Read these off the matrix that follows. Rows and columns are numbered from 0.
1) What is the entry in row 1 and column 0?
2) What is the top entry of the column that holds the largest entry?
3) What is the bottom entry of the column that holds the largest entry?
4) What is the entry at row 0, column 2?
[[110 128 128 106 142 136]
 [135 125 106 139 116 118]
 [130 115 131 141 137 145]
 [138 114 120 117 134 133]
 [138 107 131 118 118 126]
 [128 114 129 118 118 122]
 [119 105 136 115 127 135]]
1) 135
2) 136
3) 135
4) 128
